Rotation paths and how fast each direction turns (deg/step):
Each turn is a multiple of 5 degrees from 10 to 175, or 0.
Rotation 1:
[ -3   1  -2 -64  55 -31 -12 -64 -15 -28  22  19  14  43 -19  24  64  11
 -44  31  20]
[ -5   6  65  14   2 -33 -14 -25 -23   0  28  37  45  41  -4  -2  65 -10
 -53  16  57]
[ -7  36   8 -24 -22  -2 -10 -63 -40 -19  17 -29  39  -7  26 -49  50 -40
 -52  24  55]
[ 44 -33  -3  -2  38 -52  -5 -60   4 -39  -1 -27  11   6   1 -55  46  -9
 -62  -9  44]
[ 48  12 -18 -46  18  -4 -31  -8  25   7  11  20  20  26 -17 -10  65   7
 -62 -15  79]
[-45 -12   5 -58   6 -34 -23  -8 -13 -19  33 -21  28  13 -18  -2  46  39
 -58  29  67]
[  5  10  32  11  20 -65 -27 -12 -23 -15  26   6  73 -29  38 -27  36  18
 -33  13  64]
[ 11  23 -31 -53  44 -16 -22 -71 -31 -29  21  16  31 -23  54 -19  56  -2
 -31 -12  28]
[  0 -32   5   2  44 -33  14 -57 -16 -29   0  39   7  32 -10  -1  82  27
 -47  -7  40]
[  9  47   9 -11 -12  -3   1 -23 -15   3  -4  27  51  37 -22  -1  82 -10
 -42  46  72]
[ -8  10  31 -35  10 -46 -18 -59 -22 -35  29 -46  38  22  -5 -26  28 -27
 -50  54  29]
[ 52  -6  37  -1  20 -39 -39 -40   2  -8  31   7  30   5  23 -45  38 -29
 -61 -29  45]
[ -2 -10 -32 -58  -7  16 -19 -41  -6  -8  16  -4   0   4   5 -36  64   5
 -70 -27  73]
[-10 -30  -4  -2  18 -50   0  -4   5 -25  -6 -15  34   5 -23 -24  58  52
 -52  25  83]
[ 27  50  -8 -43  33 -41 -42  -6   1  -7  18   3  72 -10  18  -1  40  11
 -24  40  62]
Speeds:
[ -7  11   5   9  10   0  13 -18 -17  -4  -5  22   5   7   8  16  12  -2
  13  10 -15]	45
[  5 -23  20  29  10 -23   5   6   5  -5  -3   4   0   4  -6  -2  -1   9
  -3  -4   0]	145
[ -9  -4  12   8  -9   1  -4 -11 -14  -1  15  -1   0 -17  26 -14  -8 -11
  -3 -21  -5]	80
Rotation 2:
[ 10  69   6 -18   2   1  22 -19   6 -17  16   6  19  65  28 -26  44 -13
  -6 -11  65]
[-26  34 -12 -12 -22  -3  47 -38 -13  -2  30 -31  44  51  -1  55 -24  21
 -26 -21  30]
[-20  23  42 -37 -37 -27  66   1 -63 -41  -4  17  23  25  -2  20  -1  -8
  38 -17  20]
[ 47  31  40  -8 -44 -33  30 -19  12 -16  13  14  38 -20  -9  20  22  -3
 -25 -67  38]
[  1  -1  10 -40  16  23  82  -1  18  25   9   9  21  39  -8   5  35  19
   4 -74  -1]
[-23  62  -2 -36  -6  24  12 -15   0 -27  14  12  34  50   7 -26  54 -43
  -5 -26  39]
[-48  30 -30  -2 -30 -19  47   1  -9  -8   6 -38  58  37  -1  43  -2  12
 -49 -29  32]
[-13  23  38 -22 -22 -43  77  14 -43 -25 -19  -9   6  26  41   7   2   0
  30 -16  36]
[ 57  63  44 -12 -27 -31  32 -50  13  -3  15   8  24   8  10  17   7  13
 -20 -41  38]
[ -1  -2  24 -55  15  15  65 -17   4  21  31  21  28  60 -31  33  10  21
   0 -48  -1]
[ -9  27   6 -49 -29  25  16  -5 -28 -48  11  18  40  33 -19  -4  60 -44
  -2 -29  44]
[-22  18 -33  24 -44 -12  59  18   5 -20   4 -24  52   9 -12  34  25  21
 -34 -58  40]
[-28  27  27  -9 -10 -12  87   6  -7  -9  -8 -12   6  30  56 -15   4  -9
  36 -50  27]
[ 12  93  38 -25 -20 -22  21 -53  14   8   4  -4  37  14  17  -2   4   0
 -32 -32  16]
[-18   5  30 -62   9 -29  55   7  -8  20  17   7  43  62 -24  42  -2  16
 -26 -19   2]
Speeds:
[ 22 -15   5  -2  -8   7  -1 -13 -12  -9  16  14  -4  -1 -18  18  -4   7
  15   1   6]	55
[ 26  -6   2  15   2  -7  13   6   9   4  -7  -4 -16  -8  17  -8   9  13
   6 -13  13]	85
Rotation 3:
[  4  28  11 -37  35   6  32  35   6 -18 -52 -27  71  40  20  34  -5  13
  12   7  -2]
[-26  31  23 -18  16  16  13  51   4  -2 -15  -7  27  67   5  40   6  35
 -19 -42  40]
[  7   7   1 -31  16 -27  32  33  20 -28   5 -28  60  51 -13  48  23  40
  17  -8   1]
[-34  -3  32  -2  -2  17  59   2  12 -24 -24 -24  29  54   9  57  29  27
 -13 -16  33]
[-19  19  14 -32   6 -23  47  48  13  -2 -12 -37  42   2  24  34  32  41
  37  -5  36]
[ -8  -1  27  27  16  -4  48  37  -3  33 -11 -39  39  72  13  32  11  20
   4   3  41]
[  3  32  13 -17  34   3  34  28   6  -8 -51 -36  66  33  32  36  -1  17
  24   6  -3]
[-18  25  21 -18  20  18  20  61   0   4 -27  -6  29  69   9  25  -1  24
 -21 -31  45]
[  8  22   1 -22  25 -25  18  36  14 -22   5 -27  61  57  -8  48  11  42
   8 -19  -9]
[-31  -8  26 -14  -1  20  53   9  15 -31 -27 -16  32  64  -2  48  23  25
 -19 -13  33]
[-27  23  15 -29   2 -21  38  40  12  -9  -2 -35  40   5  20  48  35  55
  34 -19  29]
[ -7 -16  23  14   6  -7  59  39   6  25  -7 -33  35  66   8  32  23  21
   6  11  46]
[-13  32  19  -5  31   3  35  20   2   0 -47 -45  62  22  38  41   6  27
  25   5  -3]
[-14  22  18 -25  18  14  26  68   1  14 -35  -9  33  62  12  16  -1  16
  -9 -11  51]
[  7  34   6  -7  33 -18  10  37  10 -11   1 -31  62  61   2  49   7  45
   9 -22 -15]
Speeds:
[ -8  10  -5  11  16   0  18  10  10  -1   7  16  12  -2  10  -5  26  -9
 -13  -5  -8]	0
[-10  12  -1 -15  -5  -3 -10  26  -1   8   6   7 -13 -14   3  -9   3   8
   4 -16  21]	120
[ 12  16  -4  -4  17   7 -20  13  -5   4 -13   7   9  15   0  -8 -20  -8
 -11  -4 -12]	55
[ 11 -20  -6 -20  -2   2  14  11   4  -1  -7  11   4   8 -12 -15   2 -15
  -1  18  15]	175
